Each path below is one point turned by a fixed rotation once a step. After each direction that follows a path, write how fast that rotation turns it, in degrees per step (0 if it stays still).
Each turn is a multiple of 5 degrees from 10 to 175, or 0.
Each row of a path follows its step; steps can be skipped.
Path 1:
step 1: [-0.82  0.82 -2.07 -1.28 -2.56  3.39  0.44 -0.92  0.25  4.24 -3.80 -0.26
  0.82  1.67  1.80 -1.26 -1.92 -0.20 -0.41 -2.46  3.62 -2.84  3.77 -0.10
  0.63 -2.00  1.12  1.08 -1.14  0.08  2.97  2.84  0.49  1.71 -2.28  0.07
  0.57  2.34  1.24 -0.32 -0.56 -3.00 -2.21  3.96  2.30 -4.17  2.64  0.16]
step 4: [ 0.00 -2.05  2.55  2.97 -0.45 -3.84  1.38 -1.94  1.98  1.02 -3.95 -1.84
 -5.02 -0.45  0.34  0.18  1.62 -0.86  0.40 -2.22  3.61  3.74  0.21  2.44
 -2.50  0.97 -0.67  0.86  0.15  0.93 -0.81  0.65  4.89  0.66  0.87  0.34
 -2.14 -1.74 -0.35 -0.44 -1.09 -3.05 -1.76  3.74 -1.49 -0.69  2.92 -0.75]
step 5: [ 0.52  0.20  1.86  2.33 -0.55 -3.72 -1.85  1.04 -3.24  0.35 -0.55 -1.70
 -1.67 -0.06  1.26  0.13  2.10 -0.83  2.32 -1.16 -2.01 -2.31 -0.07  1.11
 -0.83 -0.69  2.75 -4.93 -0.47 -1.69 -0.01  1.58 -3.68  0.41 -3.15 -2.64
  0.91  4.29  3.29 -1.53  0.59  2.54 -0.24  1.70 -1.64  2.25  2.96  4.03]
step 7: [ 1.70 -1.39 -2.59  5.29 -1.86 -0.25 -2.03 -0.24 -1.58  1.54 -0.52  1.43
  0.32  0.06  1.55 -0.75 -0.79 -1.91 -2.38  3.43  0.79  4.74 -3.78  2.89
  0.94 -1.05  0.35 -3.95 -2.40 -1.80 -0.99  0.51 -0.16  2.40 -3.54  0.75
  0.61  2.92 -1.24  1.21  0.49 -1.68  1.59  2.79 -1.65 -3.49  0.31  1.21]
step 8: [ 0.90 -4.87  2.33 -0.29 -1.93  2.01 -1.36  1.34 -0.58  3.03 -0.36  3.70
 -0.83 -2.86  1.57  1.92  0.15  0.53 -1.19  0.76  3.05 -3.02  0.12 -1.78
 -1.07 -1.13  5.93  1.39 -0.75  2.31  0.89  1.27  1.20 -1.46 -0.10  0.24
  4.35  1.45  2.36  1.36 -3.38  0.06  1.37  1.05  1.21  2.78  2.36  0.26]
step 9: [ 2.74  1.76  0.90  0.58 -1.86 -2.35  1.76 -0.75 -1.85  2.57 -1.94 -1.81
 -0.11  0.59  0.52 -3.33 -0.09  0.71 -2.91 -0.13  6.48  2.10  0.86 -1.37
 -0.24 -0.54 -0.32  0.29  1.55 -1.20  2.97  3.60  3.42 -2.13 -2.33 -1.99
 -2.70 -1.46  0.19  1.69  2.16 -3.19 -0.98  2.90 -2.09 -1.36 -0.15  3.12]
step 10: [ 1.02 -1.23  0.93  3.47 -4.83 -2.46 -1.43  1.07  0.40 -0.41  2.14  0.82
 -1.23 -0.71  2.31  3.38  0.93 -0.95 -1.75 -4.10 -0.95 -1.00  2.06 -0.19
 -0.15 -0.32  1.83 -2.35  1.39  1.45 -2.42  1.11 -0.14  1.74  2.50 -5.68
  1.58  4.37  1.24 -2.18 -0.21 -1.92  1.32 -0.77 -3.74 -0.21  0.15  1.20]
step 12: [ 1.88 -0.21 -0.15  3.47 -1.75  0.28 -1.07 -2.59 -0.52 -0.14 -1.26 -1.59
 -5.38  3.15  0.06 -0.48 -3.61 -5.51  1.02  0.32 -0.24  2.26  1.23  2.17
  1.02 -0.51  2.03 -0.52 -1.66 -0.67 -2.13  2.89  0.53  1.31 -1.43 -1.19
  0.74  2.80 -0.59  1.08 -3.99 -0.38 -4.10  3.53 -1.51 -1.78  0.36 -0.21]
step 15: [ 0.33  0.34 -0.01  4.74 -2.94 -1.22 -5.36  3.43  2.03 -0.29 -1.48  0.13
  0.06 -3.93 -1.09  1.45  2.14  0.89  0.02 -1.76  2.76  1.31 -1.15  2.23
 -1.49 -0.02  0.87 -1.38 -1.58  3.67 -0.36 -1.02  2.08  2.28 -1.56 -0.12
  2.02  2.08  4.01  0.72 -0.67 -1.06 -0.85  1.58 -3.69 -1.60 -0.54  3.22]
[-0.88 -0.66 -0.86 -0.20  0.27 -0.71 -0.58 -1.45 -0.21 -0.40 -1.05  0.53
 -1.02  0.74  1.08 -0.49  0.39 -0.47  0.47  1.07 -0.50 -0.43  0.15  0.48
  1.04  0.24 -0.75 -0.54 -0.44 -0.78  0.19 -0.34 -1.22  0.01 -0.56  0.67
  1.19 -0.20 -0.12 -0.69 -0.78  0.21 -0.65  0.12  0.35  0.35 -0.66  0.10] -> 55
[-1.39 -0.80 -0.56 -0.66  1.43  1.01  1.01 -0.37 -0.01  0.28  0.28 -0.55
 -0.07 -0.40  1.31 -0.30 -0.40  0.17 -0.20 -0.21  0.48 -0.36  0.48 -0.58
 -1.54  0.62 -0.69 -0.33  0.47  0.28 -0.15 -0.27  0.55 -0.94 -0.10  0.08
  0.02  0.06  1.50 -0.19 -0.12 -0.73  0.48  0.73  0.77 -0.76 -0.34 -0.11] -> 145
[-0.80 -1.10  0.13  0.12 -0.73  0.30  0.59  1.00  1.06  0.28 -0.28 -0.07
 -0.40  0.34  0.87 -0.17  1.82 -0.51 -0.06 -0.15 -0.31  0.39 -0.83 -0.83
  0.29 -0.09 -0.94  0.49 -0.67  0.08  0.10 -0.05  0.33  0.18 -0.73 -0.91
 -0.53  1.17 -1.30 -0.15  0.38  0.13  0.29 -0.55  1.30 -0.39  0.66 -0.46] -> 110
[ 0.35 -0.59 -0.62 -0.21  0.55  1.33 -0.63  0.57  0.23 -1.38 -0.45  0.44
 -0.31 -0.24  0.40 -0.13 -0.17  0.04  0.47  0.54  0.43  2.12 -0.08  0.59
 -0.03  0.30  0.23 -0.33  0.87  1.61 -0.39  1.03 -0.29 -0.46 -0.07  0.67
  0.24  0.33 -0.81  0.29 -0.71  0.92  0.72 -0.12 -0.49 -0.13  0.00 -0.60] -> 85
[ 0.18 -1.21  0.03  0.62 -0.38 -0.06  0.08 -0.66  1.07  0.17  0.14  0.66
  0.76  0.04 -0.74  0.57 -0.06  1.00 -1.19 -0.03 -0.83  0.93  0.19  0.02
  0.33  0.17 -0.37 -1.38  0.94 -0.49  0.09 -0.92  0.04  1.31  0.87  0.50
 -0.31 -0.17 -0.23 -0.73 -0.24 -0.58  1.28  0.92  0.67  0.17 -0.45 -0.48] -> 100
[ 0.67 -0.08  0.16 -0.80  0.48  1.48 -1.11  0.25 -0.85  1.83 -0.04  0.25
  0.11  1.30 -0.60  0.59 -0.57  0.24 -0.42 -0.35 -0.30  0.48 -0.51 -0.03
 -0.67  0.30  0.15  0.06 -1.16 -0.31 -0.71 -0.66 -1.41 -0.27 -0.86 -0.05
  0.05 -0.30 -0.71 -0.11 -0.76 -0.51 -0.05  0.12  0.41 -0.92  0.29 -0.11] -> 60
Path 2:
step 1: [-3.62 -1.19 -1.07 -3.13  0.51  0.20  0.39  0.39  1.11  0.00 -0.20 -0.30
 -0.52  1.11  0.90 -1.13  2.56 -1.33  0.50  1.30  1.81 -3.56 -0.09 -2.38
  0.71  1.39  2.35  2.29  2.52  3.45 -1.74 -3.76  2.18 -2.20  0.17  2.19
  3.71 -0.31  0.48  1.88 -4.61 -4.62 -4.51 -1.08  0.84 -4.01 -2.09 -2.17]
step 3: [ 2.35  2.15 -3.35 -1.89 -2.92  0.46 -3.27  0.76 -0.91  1.04 -2.00 -1.30
 -1.99 -0.09 -0.80 -2.39  5.52  2.00  2.70 -2.08  0.48 -2.34 -2.57 -0.44
 -0.75 -1.49  0.56 -0.83  1.00  0.43 -1.13  2.96 -3.15 -1.13 -2.13  2.14
 -4.14  0.78 -2.08  3.42 -1.85  2.48 -2.03 -4.01  2.84  0.57  2.13 -0.42]
step 4: [ 1.81 -0.78  3.25 -3.63 -0.83 -1.80 -3.91  2.80  2.60  1.98 -0.04 -1.33
  1.92 -0.41 -2.80  1.27  0.12 -3.62  1.67  1.12  2.01 -2.77  2.39  2.47
 -1.97  1.86  2.27 -3.40  4.92  0.94 -1.58  1.71 -0.52  0.64 -2.72  0.40
  0.17  0.26 -3.30 -0.47  3.32 -3.29 -0.57  0.44 -2.39 -1.62 -2.28 -1.55]
step 5: [ 3.07  0.23  1.12  1.59 -3.09 -0.88 -0.95  1.91  2.49 -2.71  1.52  0.01
 -0.74 -1.56  1.06 -1.62 -1.20  2.44 -1.43 -2.70  2.02  2.02  1.43 -3.83
 -3.36 -3.07  1.25 -0.56 -0.89 -3.80 -2.05  1.98 -1.44 -1.80 -2.36 -5.63
 -0.11 -0.95  0.83 -1.30 -2.02 -2.79 -2.62 -1.55 -4.76  2.05  0.12 -0.60]
step 8: [-1.32  0.12 -0.49  2.03  3.44 -1.54  3.40  2.27 -1.84  0.80 -0.86  0.81
 -1.77 -2.72 -2.19 -0.93  5.17  6.28  2.61 -3.91  0.74  0.84  0.67 -3.29
 -1.10 -0.99 -2.32 -2.18  3.83 -0.76 -2.18 -1.16  0.73 -1.73 -1.37  1.88
 -1.04 -2.24  2.22  0.94 -0.31 -1.34 -0.19  1.46  0.14  3.57 -0.49 -1.30]
step 9: [ 1.54  0.79 -0.97 -2.35  1.71  2.72 -0.94  2.46  1.02  1.29 -0.68 -4.12
  0.03  0.75 -1.39 -2.37  5.59 -3.47 -0.08  0.46  3.97 -2.44 -3.34  1.08
 -2.15 -0.56 -0.97  0.12  1.83 -1.15 -3.60  1.14  0.41 -0.25  1.21  2.57
 -3.42  3.11 -0.33  0.83 -1.83  1.82  0.08 -5.20  2.59 -0.68 -0.95 -2.00]
step 10: [ 0.87 -1.48  2.46 -2.89 -1.48 -1.95 -2.95  0.10  2.05  2.31 -2.96 -0.90
 -0.39  0.01 -1.46  0.57  4.23 -1.89  0.96 -0.46  1.60  0.98 -1.34 -0.27
 -3.90  0.73  3.16 -4.17  1.24  1.39 -1.07 -1.18  1.13  3.02 -2.75 -3.45
 -2.51 -1.53  1.13 -0.38  3.64 -3.09 -1.90  1.94 -4.27 -1.84  0.19  3.14]
step 14: [ 1.29  0.03 -0.87  2.81  1.57 -2.19 -0.76  0.42 -0.60  1.02 -0.74 -2.98
 -0.52 -1.68 -2.27 -3.20  1.99  7.60  1.25  1.27  2.38 -1.21  1.56  1.43
  0.69  0.27  0.63 -1.67  2.43 -0.64 -3.48  0.22  0.56 -1.55 -1.40  6.31
  0.00 -0.15  0.09  0.54 -1.30  0.08  1.62  0.33 -1.52  3.13  0.65 -4.87]
step 15: [ 0.62  4.68 -2.65 -5.28  0.89 -0.50 -1.55  2.32  4.50 -0.69 -1.40  0.59
  2.08 -1.89 -0.61 -2.33  4.55 -1.42  2.74  0.86 -1.14 -2.00 -1.62 -1.01
 -5.27  0.18  0.94 -0.87  2.23 -2.28 -2.63  1.89 -1.67  0.30 -1.07 -0.37
 -0.44  0.94 -0.78  0.93 -0.21  2.95  1.23 -4.78  0.68  0.05 -0.74  0.66]
[-0.24 -0.65  0.21  0.28  0.46 -0.40 -0.44  0.92  0.54  0.09 -1.05  1.65
 -0.04  0.16  1.52  0.94 -0.01 -0.27  0.43 -0.31  0.08  0.81 -0.06  0.94
 -0.49  0.10  0.71  0.95  0.14  0.62 -0.66 -0.51  0.65 -0.94 -0.13  0.39
 -0.49 -0.31 -1.06 -0.61  0.26 -0.33  0.13 -0.02 -0.90 -0.99 -1.04  0.74] -> 125
[ 0.59 -0.12  0.69  0.30 -0.26 -0.27  0.50  0.51 -0.80  0.47 -0.72  0.48
  0.26 -0.07 -1.08 -0.10  0.06  0.24  0.62  0.21  0.76 -0.63 -0.60 -0.92
  0.68 -0.90  0.36  0.01 -0.09  0.83 -0.26  0.59 -0.03  0.80  0.54 -1.28
  1.98 -0.56  0.20 -0.95  0.11 -0.61  0.40  0.93 -0.90 -0.51 -0.86  0.61] -> 125
[ 0.62  0.45 -0.12 -0.65  1.22 -0.65  0.24  0.61 -0.72  0.53 -0.04  0.55
  0.84  0.04  0.03  0.09 -0.95 -0.14 -0.22 -1.03 -1.21 -0.58 -1.68  0.44
  0.13 -0.82  0.35 -0.99 -1.20  0.50 -0.80 -0.35 -0.27 -0.45  0.60  0.25
 -0.11  0.98  0.26 -0.11 -0.06 -0.14 -0.60 -0.91 -0.51  1.00  0.45 -0.49] -> 120
[ 0.59  0.50 -0.45  0.26  0.29 -0.65 -0.18 -0.71  0.04 -0.60 -0.66 -0.55
  0.87  0.36  0.25  0.17  0.60 -0.31  1.28  0.26  1.35 -0.29 -0.65  1.41
  0.39  0.27 -0.34 -1.13  0.66 -0.93 -0.03  1.21 -0.10 -0.60 -0.91 -0.41
 -0.58  0.92  0.41 -0.34  0.10 -0.55  0.83 -0.19 -0.09  0.94 -0.68  0.96] -> 65
[ 0.44 -0.32 -0.48 -0.72 -0.27  0.00 -0.07  0.05  1.99 -0.61 -0.22  0.92
 -0.12  0.70 -0.17 -0.12 -0.17 -0.71  0.75 -0.45  0.23 -1.22  0.52  0.37
  0.76 -0.06 -0.10 -1.24 -0.27 -0.42 -0.26 -0.55  0.82  1.22  0.65  0.64
  0.77  0.30  0.31  0.09  0.54  0.56 -0.96 -0.31  1.08 -1.10 -0.23  0.45] -> 125
[-0.32  0.25  0.10  0.35  0.81 -1.34  0.57  0.25 -0.11 -0.04  0.33 -0.07
 -0.27 -0.03  0.24 -1.08 -0.85  0.25 -0.01  1.03  0.37 -0.18  0.60  0.95
 -0.82  0.20 -0.40 -0.99  0.12  0.36  0.66 -0.51 -0.14  0.17 -1.02  0.68
  0.52 -0.82 -0.29 -1.07 -0.52 -1.66 -1.69  0.75  0.09 -0.08  0.41 -0.27] -> 115
